Look-ups in named tables: a row name and a column name give one cell, copied from the table.

maz
cols = nuv, rem, lobof
lezam: [9254, -42331, 6547]
supane: [2960, 1650, -13264]
nezur: [-41470, 6689, -1113]
digukir: [31350, -27964, 30472]
nir: [-13916, -15216, 15535]
moritod: [-38103, -874, -676]
liziv: [-23439, -13125, -27918]
vana: [34571, -3078, -4076]
zarar: [47607, -4555, 5240]
pusu: [956, -14305, -30337]
pak: [4092, -32484, -31823]
boketo: [1339, 67088, -66194]
peza: [5250, -20536, -6827]

nezur, nuv: -41470
vana, nuv: 34571
liziv, lobof: -27918
nezur, rem: 6689
zarar, rem: -4555
liziv, rem: -13125
lezam, lobof: 6547
digukir, lobof: 30472
peza, rem: -20536
liziv, nuv: -23439
moritod, lobof: -676
nir, nuv: -13916
pusu, lobof: -30337
supane, rem: 1650
boketo, nuv: 1339
pak, rem: -32484
lezam, nuv: 9254
boketo, lobof: -66194
moritod, nuv: -38103

tifikiv
columns: pokot, sotad
rukof: [138, 45]
mero: [38, 209]
zeki: [43, 76]

pokot of zeki is 43
pokot of rukof is 138
sotad of rukof is 45
sotad of mero is 209
pokot of mero is 38
sotad of zeki is 76

gur =
|  | bafep | bapod | sogulet | kudoz | lof | nug | nelebas | rofor |
|---|---|---|---|---|---|---|---|---|
| rap | 57.84 | 1.98 | 48.37 | -65.41 | 16.68 | -2.52 | 12.95 | -24.21 |
| per | 32.76 | 5.42 | -1.84 | -6.93 | 52.69 | -1.43 | -36.22 | 24.68 |
| kiv | -50.52 | 4.81 | -1.44 | 94.75 | -26.67 | 11.46 | -4.28 | -14.59 |
| bipafo | -25.82 | 18.47 | 5.11 | -42.31 | 3.19 | 20.04 | -27.14 | -6.09 |
| kifadev | -47.66 | 22.07 | 21.65 | 74.86 | 31.97 | -27.24 | -26.58 | -45.04 |
| gogibu | -30.34 | 0.16 | 1.26 | -6.07 | 51.27 | -17.46 | 32.56 | 8.76 |

nug of gogibu = -17.46
bafep of per = 32.76
lof of kiv = -26.67
bapod of kifadev = 22.07
kudoz of bipafo = -42.31
sogulet of rap = 48.37
lof of rap = 16.68
bapod of per = 5.42
nug of kiv = 11.46
nug of rap = -2.52
nelebas of bipafo = -27.14
nug of per = -1.43
sogulet of bipafo = 5.11
nug of bipafo = 20.04
lof of gogibu = 51.27
sogulet of gogibu = 1.26
bapod of kiv = 4.81
bafep of gogibu = -30.34
nelebas of per = -36.22

budiv.tsv
	tere	zuvipe
mitad	196	117
vabi	66	96
fepefos	235	120
bibiko	72	101
puz	205	128
mar	248	106
fivobe	151	27
lapata	205	128
gidi	142	40
guzubim	44	29
zafak	180	70
veka	173	36

What is the tere of zafak in budiv? 180
What is the zuvipe of puz in budiv? 128
What is the zuvipe of mitad in budiv? 117
What is the zuvipe of lapata in budiv? 128
What is the tere of gidi in budiv? 142
What is the zuvipe of bibiko in budiv? 101
What is the zuvipe of fivobe in budiv? 27
What is the tere of mar in budiv? 248
What is the tere of lapata in budiv? 205
What is the zuvipe of mar in budiv? 106
What is the tere of guzubim in budiv? 44
What is the tere of mitad in budiv? 196
What is the zuvipe of vabi in budiv? 96
What is the zuvipe of gidi in budiv? 40
What is the tere of fivobe in budiv? 151
Row with the largest tere: mar

bazonil =
|  | motuvas | sige |
|---|---|---|
| sasuv | 26373 | 84071 |
| senipi | 92040 | -8003 |
| boseli | 87761 | -5477 |
| nirarag | 8879 | -55825 |

motuvas of nirarag is 8879
motuvas of senipi is 92040
sige of nirarag is -55825
sige of boseli is -5477
sige of sasuv is 84071
motuvas of boseli is 87761
motuvas of sasuv is 26373
sige of senipi is -8003
Row with the largest motuvas: senipi

fibo:
columns: vutapi, nedukes, sotugev, zepusod, giv, dibopu, fem, leg
buselaz: [23, 11, 181, 182, 11, 14, 10, 198]
nabizu: [8, 9, 202, 195, 8, 14, 17, 187]
muv: [18, 26, 174, 183, 27, 16, 21, 192]
kogob: [25, 11, 187, 189, 31, 12, 15, 187]
nom: [195, 173, 30, 24, 193, 209, 192, 2]

zepusod of nabizu = 195
fem of buselaz = 10
zepusod of nom = 24
leg of kogob = 187
vutapi of nabizu = 8
giv of kogob = 31
vutapi of muv = 18
sotugev of kogob = 187
fem of nom = 192
dibopu of nabizu = 14
vutapi of nom = 195
leg of muv = 192
fem of muv = 21
fem of kogob = 15
nedukes of buselaz = 11
Row with the largest dibopu: nom

vozam
columns: dodabo, motake, pupimeb, kif
zeka: [71, 134, 54, 130]
mel: [77, 240, 46, 30]
dagabu: [76, 123, 64, 110]
dev: [80, 149, 60, 80]
zelu: [69, 126, 39, 113]
kamen: [83, 140, 76, 73]
kigi: [76, 163, 45, 104]
puf: [75, 152, 57, 109]
tigelam: [73, 139, 57, 124]
rap: [82, 130, 79, 85]
sus: [70, 105, 51, 132]
rik: [80, 133, 74, 89]

dagabu, motake => 123
rik, kif => 89
zelu, pupimeb => 39
kigi, kif => 104
zelu, kif => 113
sus, pupimeb => 51
puf, pupimeb => 57
kamen, kif => 73
sus, kif => 132
rap, kif => 85
sus, motake => 105
zeka, kif => 130
Which row has the largest pupimeb? rap

kozu:
        votufi  bulira  vapumur  zibuv   kol  dazor   vup  lavi  berorit  vemi
baguli    -570    -524     -505   -519  -443   -114   436   229     -322  -499
favil     -506    -524     -505   -497  -514   -526  -476  -119      458   232
gar       -474    -524     -505   -530  -523   -526  -324   229      510   -47

berorit of gar: 510
kol of baguli: -443
berorit of favil: 458
vemi of gar: -47
vup of favil: -476
zibuv of gar: -530
bulira of baguli: -524
dazor of baguli: -114

kapur:
,zizokim,rese,tisali
nomo,-620,-2088,-5174
fanetav,1127,-2244,159
minobev,-2575,3206,256
nel,1456,5002,3165
naf,2497,2322,713
sefef,3322,1683,1918
seda,1482,-349,2945
varol,-1979,-1710,5329
bor,-3294,3414,1118
lub,-872,4244,5406
paku,1732,2841,-1236
virolan,7404,5688,-1260
taf,-2780,3112,2526
tib,-1678,-1683,3800

zizokim of lub is -872
rese of taf is 3112
zizokim of fanetav is 1127
rese of tib is -1683
zizokim of naf is 2497
tisali of fanetav is 159
rese of paku is 2841
tisali of lub is 5406
rese of lub is 4244
rese of bor is 3414
tisali of nel is 3165
tisali of taf is 2526
zizokim of paku is 1732
tisali of sefef is 1918
tisali of minobev is 256
rese of fanetav is -2244

kod
fields: dek, pek, mebiv, rurem, dozepi, lora, vosen
fuf: [168, 127, 123, 121, 153, 155, 122]
dopop: [61, 115, 243, 162, 86, 132, 116]
rez: [134, 124, 161, 134, 127, 148, 122]

lora of dopop = 132
vosen of fuf = 122
dek of dopop = 61
dek of rez = 134
vosen of rez = 122
dozepi of rez = 127
rurem of fuf = 121
pek of dopop = 115

nam:
	liru	kav	mipas	gofa	gim	romukil	fude	kedezup	napur
fik	61365	7000	28372	-717	14482	-31923	12712	-17533	85657
rok	8586	-12771	41204	-31163	2106	16241	-9812	52558	21529
zazame	8734	25848	-42857	73784	24239	2606	-7245	-68882	-27296

fik, gim: 14482
zazame, gim: 24239
rok, fude: -9812
fik, fude: 12712
zazame, romukil: 2606
rok, kav: -12771
fik, liru: 61365
fik, romukil: -31923
zazame, gofa: 73784
rok, napur: 21529
zazame, mipas: -42857
rok, romukil: 16241
fik, mipas: 28372
fik, kedezup: -17533
rok, gofa: -31163
zazame, kav: 25848
fik, napur: 85657
zazame, fude: -7245
rok, gim: 2106
fik, kav: 7000
Row with the largest gofa: zazame

pebib:
	vot	ludeda	pekima	rafefef	dadosi	direneb	kot	vamuraz	vikodo	losid
rila	46.2	44.2	42.0	46.3	18.4	20.5	65.7	31.2	35.4	72.4
voruket	29.2	12.6	40.5	56.7	16.3	19.4	63.1	29.7	8.2	56.3
fezolep	69.8	24.7	45.7	89.4	39.3	33.8	80.7	25.3	9.8	51.0

voruket, vamuraz -> 29.7
rila, pekima -> 42.0
rila, vikodo -> 35.4
voruket, ludeda -> 12.6
rila, dadosi -> 18.4
voruket, dadosi -> 16.3
fezolep, direneb -> 33.8
voruket, pekima -> 40.5
rila, kot -> 65.7
voruket, rafefef -> 56.7
rila, vamuraz -> 31.2
fezolep, vamuraz -> 25.3
Row with the largest direneb: fezolep

tivi
columns: tilado, fopip, vos, kame, pemapil, ner
tupara: [194, 85, 121, 169, 159, 174]
tiz: [139, 119, 142, 51, 128, 114]
rosef: [194, 120, 226, 135, 140, 134]
pezeled: [135, 159, 167, 117, 140, 137]
detagi: [177, 134, 154, 163, 129, 93]
sikomo: [182, 129, 195, 110, 159, 125]
zivevuf: [135, 134, 143, 149, 136, 125]
vilefo: [56, 148, 184, 115, 140, 139]
dizak: [118, 147, 80, 116, 141, 99]
nesivof: [134, 111, 130, 153, 153, 140]
vunozo: [161, 167, 118, 148, 141, 151]
vig: [120, 111, 136, 160, 128, 170]
pafige: [157, 135, 138, 157, 128, 140]
gekebaf: [113, 109, 141, 146, 147, 151]

tilado of tiz = 139
pemapil of vilefo = 140
ner of zivevuf = 125
tilado of tupara = 194
tilado of gekebaf = 113
ner of vunozo = 151
vos of pezeled = 167
vos of tiz = 142
fopip of dizak = 147
fopip of vig = 111
kame of pezeled = 117
Which row has the largest fopip? vunozo

